In the rows, zero is written as 128.
A single turn carries every row of the set below to another of its rows. Some are shown first; where does it send the rows asked next?
Tizu: [177 119  93 145 136 124 152 121 112 119 160 135 106 124 107 107 117 148
 134 148 128]
Sibo: [167 105  95 138 165 154 137 132  94 107 117 109  99 110 135 129 111 110
 110  94 131]
pese: [168 125 102 145 140 119 146 108 127 104 156 124 109 107 105 110 115 149
 135 149 105]
Lanab: [177 123 103 142 135 112 157  96 136 115 160 126 102 111 114 119 106 137
 137 140  99]
Karu: [165 122  87 151 131 106 158  96 125 121 162 137 115 129 120 130  99 134
 147 128 116]
zofen: [140 118 114  91 108 141 156  95  97 136 138  92  94 117 119 140 129 145
 119  96 116]
bov: [166 119  95 150 148 110 149 104 130 107 148 126 113 108 115 117 103 139
 141 142  98]
buroz: [150 132 105 119 121 143 156  79 114 109 155  96  99 112 121 128 126 121
 112  69 132]
rutob: [169 126  91 143 132 124 145 112 129 121 156 136 108 113  98 115 128 146
 136 149 122]
bog: [143 124 117 104 119 142 159  87 104 117 148  87 107 107 126 132 133 131
 112  76 120]
Bibu: [160 121  87 149 145 117 141 116 124 111 145 135 117 109 105 116 117 146
 140 148 114]
Vud: [143 132 102 122 125 149 145  94 105 101 151  98 106 108 111 121 140 134
 109  78 142]
sani: [167 105  88 135 158 154 138 134  97 120 117 116  97 116 131 133 118 107
 113  93 143]
bur: [139 118 119  94 112 140 155  96  94 128 137  86  96 114 121 137 125 148
 117  98 109]
Meze: [144 101 103 118 144 146 143 125  91 143 110  99 103 127 136 155 102 122
 130 104 104]
susum: [159 100 107 126 159 153 142 131  92 123 115  99 106 113 145 145 109 112
 116  95 115]
Zur: [171 120  88 146 139 107 156 100 137 125 150 135 106 116 118 129 104 129
 145 137 105]
Fose: [143 125 109 104 114 144 158  90 105 128 148  96 105 111 121 136 140 129
 114  77 130]
roni: [176 125  93 141 126 115 156 101 138 131 160 137 100 119 106 125 117 134
 141 141 115]
nerur: [143 102  98 117 141 149 139 129  89 148 109 104 103 127 131 154 110 124
 130 105 114]
zamem: [160 124  80 151 131 115 149 108 120 122 160 142 120 128 110 126 114 142
 145 135 130]
zitud: [137 125 108 104 117 148 150  98 100 121 146  95 110 108 115 129 147 137
 112  82 135]
goda: [178 118 103 146 142 120 154 113 112 105 161 125 106 117 114 104 106 149
 132 147 113]
Neder: [159 102  98 125 153 156 141 135  94 138 114 110 105 118 137 149 119 108
 118  94 129]
rul: [184 118  92 142 129 118 161 110 120 132 163 139  99 129 112 117 111 136
 137 140 126]
pid: [160 122  95 154 140 107 153 100 119 103 161 127 121 122 122 121  96 144
 142 132 107]
bina: [138 124 116 106 122 147 151  94  98 111 146  87 111 104 121 126 140 139
 110  82 123]
giki: [155 123  88 154 139 115 144 111 113 103 157 132 126 120 111 117 110 151
 141 138 121]
sevo: [165 122  80 146 136 115 149 111 133 129 148 144 111 117 106 127 118 134
 145 142 121]
kibu: [173 105  91 133 156 149 147 125 103 126 120 115  91 118 137 139 109  98
 115  86 135]
Linel: [186 116 103 143 135 114 164 104 120 118 164 128  98 122 120 114  98 137
 136 139 109]
zadif: [142 101 105 118 148 148 139 127  86 135 109  96 106 122 134 149 104 129
 128 106 103]
felem: [140 102 100 119 145 152 136 134  85 139 108 101 108 124 129 149 112 130
 128 109 112]
mased: [172 104  99 135 163 147 147 123 101 112 120 106  93 113 143 133 102 103
 113  89 124]
ren: [147 132  98 119 118 146 151  89 111 114 154 105 101 114 112 129 138 125
 113  73 145]
pel: [156 102 102 127 158 158 136 139  90 125 113 105 108 114 137 142 119 115
 116  98 125]
daki: [146 131 110 121 127 144 149  85 108  95 153  91 105 106 119 120 128 130
 109  74 128]
mapi: [136 118 118  94 114 143 149 102  90 125 136  88 100 112 116 133 130 153
 116 101 113]
gugig: [162 101 103 125 154 152 147 127  97 136 116 105 102 118 145 150 110 104
 118  91 118]
vop: [137 118 112  93 110 144 150 103  93 134 136  94  97 116 114 138 136 150
 119 101 121]

Karu goes to rul
mased goes to buroz
And these:
bog goes to gugig
Zur goes to roni
mapi goes to zadif

